rotation steps, each row followed by its count of steps:
The counts run from 0 to 287.
[  7 -28 -15  -4  -9  12 -23 -12  17 -21   9   4  -5  33   1   5   9   7
  -2   3 -11  -9   3 -22   9   4  12  20   6  -2   5   1  10  27  -9  -9
   2  10  21 -22  -5  12]	214
[  6   8 -11  13  -8  -3  20  -1 -14 -27   9  15  15   2  -3  17  11   8
  -8  -3  13   4 -13   3   4  21  11   7   5  14 -19  17  12 -15  22  -4
   3   5  28 -12 -14 -31]	273
[ 10   8  -6  28   9  -4  11 -17 -16   1  14  -2  -1  29 -11 -20   0  10
  -1  36  22 -11 -10  -3  -3   2   5   4  -8   4  -7   5  25   8 -10  17
  15   1 -13 -13   5 -10]	74
[ 16 -15  11  -8  -8  26  13   8   6   1  -3  -2  18  -1  -1  11 -22   8
  -9   6 -10  12 -14  13  -3  -7  15   3  -6  -6   1  11   0 -12 -30   5
   8  -5  23   6 -20 -22]	100
[ -7  19 -11  22 -14  18   2  -8   2   3   7  17   1  27   8   7  28  -4
 -14  -5 -20 -13  15 -21   7  14  -7   5  16   1 -19  -7  -5  11   9   6
  -5   4   3   3 -16  29]	139
[ 25 -18  17 -20   7  12  -5  14   0  11   0   3   3 -13  17  18 -26   4
   4  -2  -6   7 -12   4 -15  -2   8 -16 -12  14 -10  19  -5  -1 -15  15
   7   9   3   1 -27 -24]	96
[ -3   4  15  -6  13  13 -13   6  16   2   3   3  -2   7   1   6   3   3
  -6  20 -16  -1   4 -14  11 -12   0   5  -2  -4 -11 -13  -7  22 -45   4
  -8   5  -5 -27 -17  12]	230
[ -4  20   0  10   5  -7  -6  -2  -9 -13  16  15 -14   9 -23 -17  20   9
  -3  11  19  -3  -9  -2  20  23  -4  -6   2  20 -22   0  24   9  -4   8
   3  10 -10 -29 -12 -10]	68
[  3   3   6 -17  12   3 -11  26  -6  -2 -31  -5   3   1 -17   8  13 -17
  -5   0  -9  13   2  10   9 -15  15   4  -3   7   0 -11  -4 -13   5 -11
   1 -35  32  -9  -7  12]	28
[-12   8  -4   1  14  21 -16   0   7   6  -1   8 -14  30  -1   9  10   1
  -9  20 -14 -10   0 -15  10 -17   4   5   5   0  -6  -6  -5  17 -34   8
  -6   9  -3 -31 -19  12]	229
[ -8   0   7  12   7 -17  -6  11   6   0  28  20  -8   1  -2  -7   4  11
  13  19   4 -18   6  -4   7  13 -14   4  -4  13 -22  -4   6  17  -9  16
  -8  25 -34 -17 -18 -10]	66
[  6   3  27   4   5   8  25  26  -4 -13   3  -1   8 -22   2   8  19  -7
  10  15  10  11  -6  31   5  17  -5 -12  -2  12 -25   5   3 -10   1  -7
  -4   8  -9  13 -24 -20]	261
[  8  12   1   4  10 -20  -9   3  -9  14   8   3  -1  -1   5 -13  -8  15
  14  14  24 -10   1   1  14   2 -13 -13 -25  15 -19  14  16   7  -8  22
  22   3 -16 -20  -4 -19]	77
[ 13   3  -2  21  12 -13  11  -4  -9   9  15  -6   4  18   1 -14 -10  19
   9  32  19 -13   1  -4   1  -7   0  12 -14  -1  -4   6  21  13 -15  24
   5  11 -27  -6  -3  -9]	75
[ -5   8   7   5 -12  -1   4  10  16  -3  16  10  10   0  14 -10  13  -3
 -11  -6 -23 -24   4 -17  11  25 -18   5  12   9 -33 -10  -8  17  -2  -8
  -3  -1  -9  -9  -4  23]	141
[  3  20  -1  14  28   3  12 -17 -20  29   6  -9   5   7  -4  -6  11  -7
 -26  14  -1   7  -7   3   5   7   5  19   4   2 -19  -8  11  -6  -5  18
  -8 -17 -17  -8 -14  16]	159
[  8   2 -18 -19  -2   3 -22  16  -2  19 -30   3   7   4  20  -1  13  -8
   2  -3  -2   7  -4   5   8 -14   8  -4  -8   8   1  13   9 -12  11  -1
  19 -32  30  -6  -8  14]	18
[-12  19   8  -3  19   0   4   0  -7  24 -12   2  -4  -1  -5  15   7 -10
   6  12   5  21   3   8  19   6 -17 -15   3  22 -11   2 -10   9 -27 -14
  10  12  -1 -37  -1  11]	242
[ 21  -8   4  -5   9  -8   0  -3  -9  10  15  -1   3 -11   6  -9 -19   6
   2   1  18   9 -26  -3   5  15  -4  -6 -13  25 -23  20  22  12 -17   1
  20   8  -5 -32  10 -20]	82
[ 27   3   4  -4  10   8   4  -5 -16  11  -7 -15   4  11  -2  -2  -9   6
  -7  13  23  13 -13  17   8  -4   0 -18 -15   8  -5  17  21  -9 -18  15
  37 -12  11  -5  -7 -17]	88
[  0   8  15   2  21 -11   2  17  -1  18   0 -16   1   9   2  -3  -2  -3
  16  29  -4  -3   9  -1   6 -16 -11  -6  -5  11   1  -6 -18  20 -31 -12
   4   2 -16 -19  11  18]	236
[ -2  16  12  -8  11  -2 -10   9   6   3  -5  -8  -7   3 -15  -9  10  -8
  -4  17  -3   6  -7  -4  25  -6  -7 -15   1  14 -11 -13  -9   8 -39 -14
   7  -9   8 -43   5  15]	232
[ 13  -9  -2  -7   0   8 -31  -4   2 -18  -3 -12 -13  35 -13 -17  18  -4
 -10  11  -3 -12   7 -25  15 -11   7  -8   1  -5  -1 -16   0  20 -10   1
   4  -8  15 -10  -7   9]	218
[ -1   9  -2  -9   7  -2 -24   7   1   8   1   2 -15  22  -1  -5  10  -5
  14   6  -9 -13  -5 -22  14  -7  -1 -22  -1  26  -3  -4 -15  23 -21  -4
   4   5  -1 -34  -7  13]	227
[ 23   9  -3   8  -1  -6  23  -1 -32 -23   5  -9  11  17  -9  -2  11   5
 -11   9  10 -16  -4  -6 -10  -4  16   3  -7  -5 -13  14   8 -11  31   4
   9  -3  26   8  -2 -28]	278
[ 18 -21  -3 -20  -9  -7  -4  -8   3 -29  -9   0  -4  17 -14 -13   6   9
  -1  -3  12   0   1  -6  15   4  18  18   5 -11   9  -4  18  10  16 -16
  10   1  40  -9   5  -3]	203
[  6  -8  -2  12  11   4  -3   4  -5  30  -5   0   3   1  -3  -2  -2   7
   5   5  14  14  -1  33 -11   3  12   9   8   2  20   9  14 -17  20  20
   0 -17   3  21 -28  -4]	179
[-13 -16  -3  20   4  -5  -8   1  15  -8  16   8   2  15 -19  21   8   3
   8   2  -5   9  28   3   4  15 -18  28  21   6   2 -13  -1  14   2 -11
  -2  15  -3  -2 -14  13]	50
[  4  13   6  20   0   7  12   6  -5   1  20  -4   8  19  13 -16  11 -11
 -15  20 -18 -25  -7 -17  -2   6  -4  15   7   0 -23 -16 -13  14  -7   2
 -13  -6 -22   9   3  26]	145
[-18  -5   5  -1  18   5  -2  -1  -2  -3  -9   2  -1  12 -32  22  14  -4
  -5  -1  -9  21  16   5  16  -1   4  28  13   4   9 -13  -6   1   7 -13
 -13   2  23 -13  -8  15]	39
[ 20  -2   9 -18   0  27  -2   1 -15   4  -6  -3  -1   4  -6   9 -11   5
  -9  -3   4  16 -26  11   2  -3  17 -32  -5  10  -6  14   4 -11  -8   8
  13   1  32  -4 -18 -24]	98
[ 12   1  11 -11  -5  17  20   1  -9  -5 -16  -1   1   0 -15  12  -7   0
   1 -10 -10   7  -9   3 -11   1  18  -8   8   9   6   2 -17  -1   9 -22
  -1  12  52 -11  -1  -8]	113
[ 18 -19   4  -6   5  20  -4   4  -5  11   4   0   7   1  21  25 -20   4
   6   5  -5   9 -16   2 -21 -13  18  -5  -9   9   0  23   1   1 -20  17
   7  15   4   0 -20 -20]	95
[ -4  -7   8  12  18  -3  -2  -4 -12 -11  -2 -11  -6  29 -33  13  23 -12
   5  16   2  10  29   3  -2  -8   4  18  13  -2  21 -16 -11  13  14 -14
  -4  -4  14   8  -4  19]	44
[ 18   1  -6  10   4  -8  19   0 -23 -22   6  -3  22  15   2   9   6  14
 -11  13   2 -18   8  -6  -3 -10  13  14  -8 -10  -9   6   8 -12  20  17
  13  -2  15  18 -11 -23]	279
[  5   9  14   7  18 -18  14  10  -3  28   6 -17  16 -22   5 -18  -1  -4
  -9   9   5   4  -4  14   6  11 -10  14   0   5 -22  -1   2  -5  -7  11
   8 -21 -21  -4   3  20]	161
[ 13   7   9  10   6 -22   9  11 -10  -9  22  -8   3  -5 -12 -31  -2   9
   4  14  19  -5 -12   4  15  12  -8   1 -14  19 -19   1  18   7 -16  -6
  12   2 -17 -21  13 -13]	72
[ 15   0  24  -9  -1   7   4  22   1   6  -9  -8  12  -7  16  15 -25  10
  18   2 -15 -11   7   5 -11 -19  10 -19 -18  12  11  13 -17  -5  -2   2
   8   5  23  14 -19 -15]	106
[ -3   7   2  -4 -10  26   5  -3   2   4 -12  18  10   7   2  29 -15  13
  -2  -5  -8   7   5   6  -1 -13  15  -6   3   1  11  13  -8 -15   4   2
   3   5  46  -5 -27  -9]	109
[ -3   5   2  12  13  18  15  -2 -21   4   4   5  -7   7  -5  24  24  -9
  10  14  15  23 -15  25 -13  16   5 -21   9  17  -9   7   2  -1   8  -1
 -11  19  -1   1 -17 -20]	258
[ 28  -2 -15  -1  -7  -1  22 -14   6   9   3  -3  19   0  25 -26  -1  10
  -7  17   4  -7 -17  11  -7 -10   6  26   2 -24  -4  12  28   1  -1   0
  11  -1   4   0   0  11]	0
[ -8  22 -10  29  -2  -5   4  -2   1  20  12   6  17   8  24  -6   8   4
  -7  17 -14 -16  12  -9   6   6 -14  16   4   1 -22  -3   0  -1 -12  16
   0 -17 -19  -6  -7  28]	150
[-15   2   4  10  19  19  19 -12 -10  21   4   0   3  12  -4  24  12  -7
  -7  22  -2  30  -7   9  -4   4  -6   7  12   6  -4  -5  -3  12 -26 -16
  -4  20  -9 -25  -4   6]	244
[ 23 -28   0 -26  -1  -1  -2  15  10   7  -7  -6  12 -11  30  -1   3  -6
  -5   4 -14  -3 -23   9  -9  -2  16  23  -6  -8 -12   6  13  13  -6  -9
   4 -12   4  -4  -4  11]	11
[ 11 -18 -19 -14 -12   3 -28  -9  12 -15   0   5 -12  28  -8  -1  11   5
   2 -13   0  -4   4 -22  19   4   3   7   6   3   3   0  14  22   1 -14
  14   5  27 -23   1  16]	213
[ 21 -26  11 -20   0  -8 -26  13  18 -23   3 -11 -10  12   7  -8   3   1
   3   1 -16 -16  -3 -25  12   2   5  -2  -4   3 -10 -12 -11  40 -12  -8
  -2   3   2  -9   0   4]	216
[ 12 -13  -5 -18   2   0  -6 -10   8 -13  -5  17  -9   3  -5   4   4  18
   0  -5   7  -1  19  -6   3  -1  25  25   6 -17  10   3  18   4  23   7
  -8  15  30  -3 -26  -9]	199
[ 14 -13  21 -10   2 -15   1  27  14  -9  -5   1  11 -24  -6 -22 -15  14
  16  -1  10  -2  10  24   3   2  12  17  -2  -6  10  -1   7  -9  23  -6
   2  -9  25   9 -13 -10]	191
[  9   2  13   5 -17  17  18   2  12 -22   5   0  15  12   6   3  10  -1
 -15   0 -19 -10  23 -10   4   7 -13  14  11 -23 -13 -13  -8  13  -3 -14
  -2   6  14  24  -7  18]	130
[ 13   4  -4   0  -9 -24   6   1 -13 -17   3  -1  17   1  -4   5  -1  10
  -4 -19   8 -18  11 -10  13   5  -7  -6 -11   2 -23  25   8 -17  27   3
  28  -5  31   0  -1 -19]	282
[  0  10   4  20  -1  11  27   9 -18 -15   3   1  17   7 -13   7  19  -9
   4  21  18  17 -14  32   5  16   4  -7   4   6  -8   3  15 -17   9 -11
   3  -6  18   7  -8 -19]	263
